In the rows, zero is written as 128.
One turn moves each row of this set onto another row. After a few examples, where does it send each row asked below?
nize: [126 146 131 122  90 162 123 139 154 123 132 172 155 118  99 131 109  91
 152 171 143  87 128  96 131 126 121  78 117 112 150 147 137 107 161  84
  74 129 109 110 125 129 102]
nolil: [115 155 128 142 102 153 124 100 147 135 176 108 132 135  86 137 111 119
 103 148 140 101 139 100 115 119 157  71 126 111 132 127 116 133 160  98
 104 112 107 158 133 147 130]
lipal: [123 146 140 140 112 175  96 114 145 154  97 142 116 120 135 146 106 127
 132 150 126  63 109 117 127 124 112 130 169 130 119 146 137 119 138 111
 104 118 137 122 120 135  76]
ledin: [114 144 133 131 104 159 129 123 167 107 157 125 163 144  94 128  94 105
 145 131 159  98 158 129 145 145 158 109 149 113 132 144 157 129 141 111
  92 139  97 142 132 137  97]
zak: [147  94 141 125 134 139 106 108 139 114 164 123 120 130 110 126 108 109
 111 150 120 124 139  99 140 115 114 104 147 158 149 164 129 134 178 112
 100 104 143 156 181 132 141]
leguf: [119 119 127 100 136 112 127 136 158 143  82  94 116 105  93 125 119 130
 151 103 122  80 113 148 148 158 139 117 122 124 119 142 125 138 160 123
 120 138 113 154 142 124 123]
golek: [150 110 155  75 121 173 147 103 133 152 131 144 146 108 119 147 104 120
 133 142 126 125 139 111 169 124 128 147 102 103 116 160 131 158 167  94
  79 108  89 125 146 153 102]
Vatik: [126 130 147 159 146 155  91 102 153 133  96 124 148 142 108 125 121 145
 144 144 122 111 134 162 140 103 149 122 115 142 123 154 143 151 149  67
 129 151 110 123 166 157 105]
Razop: [143 112 165 106 114 133 127 145 168 163  76 107 160 135 113 141 111 101
 127  78 100 100 128 126 137 137 130 106 121 123 140 127 131 108 151  83
 113 132  93 137 121 132  89]
Mitor: [129 122 141 113 123 113 125 137 206 106 162 156 133 106 110 126 143 113
 108 134 123 115 153 112 154 109 124 106 102 131 139 156 151 161 156  91
 116 115 155 138 151 143 118]
fupi: [139  86 123 125 153 145 122 115 170 163 114 132 158 122 107 152  93  93
 162 159 150  98 144 118 159  99 133 143 132 114 131 158 156 144 138 126
 107 138  97 143 148 174 113]
tus: [124 119 155 133  99 159 118 129 164 168 119 146 126 112 106 150  91 136
 137 128 147  76 160  81 114 149 145 103 138 113 124 187 122 120 131 121
  77 121 144 153 171 148  89]
gok: [119 108 160 143  93 155 101 121 149 159 125 124 131  94  85 128 123 122
 128 148 151 137 136 121 128 160 156  85 133 122 124 141 154 152 119 142
 112  82 138 138 152 146 116]
nelav: [129 112 131 102 154 124  93 107 157 190 152 165 108  99  66 148 129 107
 143 127 131  95 151 132 147 113 118 117 153 133 106 120 128 149 146 117
 114 135 105 138 132 136 130]
Lovuf: [116  90 154  94 115 151 135 104 175 169 139 122 165 146 114 136 110 132
 128 139  94  81 129 103 110 118  90  98 128 117 140 142 131 131 157  69
 129 147 134 118 119 158 138]
fub: [145  95 149 144 114 156  97 145 148 106 136 132 156  62 121 129 123 140
 140 103 121 109 118 127 107  93  99  98 136 117 134 191 137 117 153  92
 107 115 104 126 169 143 112]
nabo: [112 117 175 112 119 140  81  99 153 157 124 159 162 133  82 130 106 102
 132 167 126  80 116 115 130 104 105 102 138 139 142 193 123 134 180  86
 111 109 133  99 153 143 142]
nul: [120 113 141 106 135 131 132 123 170 169  77 104 155  83 110 140 122 114
 143 116 146  83 113 122 170 120 115 104  93 114 116 143 113 129 167 148
 123 107 122 133 127 119 111]
kanu: [106 115 147 154 132 134  70 104 142 135 129 121  92  96 114 130 108 116
 129 156 143 110 121 107 127 132 120  70 124 115 102 139 122 122 124 103
 123 127 127  93 125 156  99]
fufa: [127 102 170 135 144 174 147 128 145 185 129 173 139 105 109 147 143 108
 141  96 118 115 160 101 133 111 120  91 129 149 142 131 118 138 152 121
 114  98 124 120 165 106 117]
Bos: [104 102 162 105 132 141  80 129 157 130 134 144 143 125  86 132 139 111
  80 123 110 100 133 136 142 115 133 131 133 118 135 119 100 139 137 121
 101 141  65 123 132 142 127]
Pap: [141 118 188 117 108 156 148 130 178 160 162  89 145 107 115 128 107 146
 124  95 132 121 126 116 127 124 109 110 113 125 113 172 131 119 164  65
 112  92  88 133 160 147  98]
vog: [105 116 182 129 120 145 103 126 172 151 128 139 137  97  73 145 135 135
 181 160 115 134 144 125 157 129 114  95 101 146 134 178 125 127 144 101
 129 136  93 108 149 107 112]
Kofud: [134 144 124 105 117 135 125 129 167 164  95 110 119  94  97 125 152 117
 104  93 134 133 124 112 156 106 131 107  82 110 128 150 137 154 150  85
 138 102 100 133 142 126  95]
mumip: [126 107 180 145 115 146 105 103 143 148 148 143 151  72 121 138 114 128
 120  87 114  81 107 133 106 112 124  87 138 108 110 166 131 127 182  76
 124  98 108 139 172 163 124]
gev: [124 146 110 124 121 173 130  89 148 167 154 158 148 114  99 137 138 104
 114 144 172  98 118 103 130 138 111  81 137  91 123 118 121 137 147 103
 107 127 103 108 116 121 116]
mikis: [131 113 162 134 112 131 103 144 195 129 125 135 145  92 125 130 148 110
  95 108 127  93  88 119 121 127 103 102 118 130 132 146 128 124 142  60
 111 131  77 105 179 127 101]
Las: [147 104 168 169 146 138 162 105 149 161 123 133 118 133 123 149 122 127
 105 130 129  73 106  99 154 112 150 127 127 140 127 140 104 129 157  92
 116 143 125 150 172 135 119]

Lovuf moves to golek
mumip moves to nul
Las moves to fufa
Now find these:
kanu moves to lipal
ledin moves to nolil
Razop moves to Pap
nelav moves to nabo

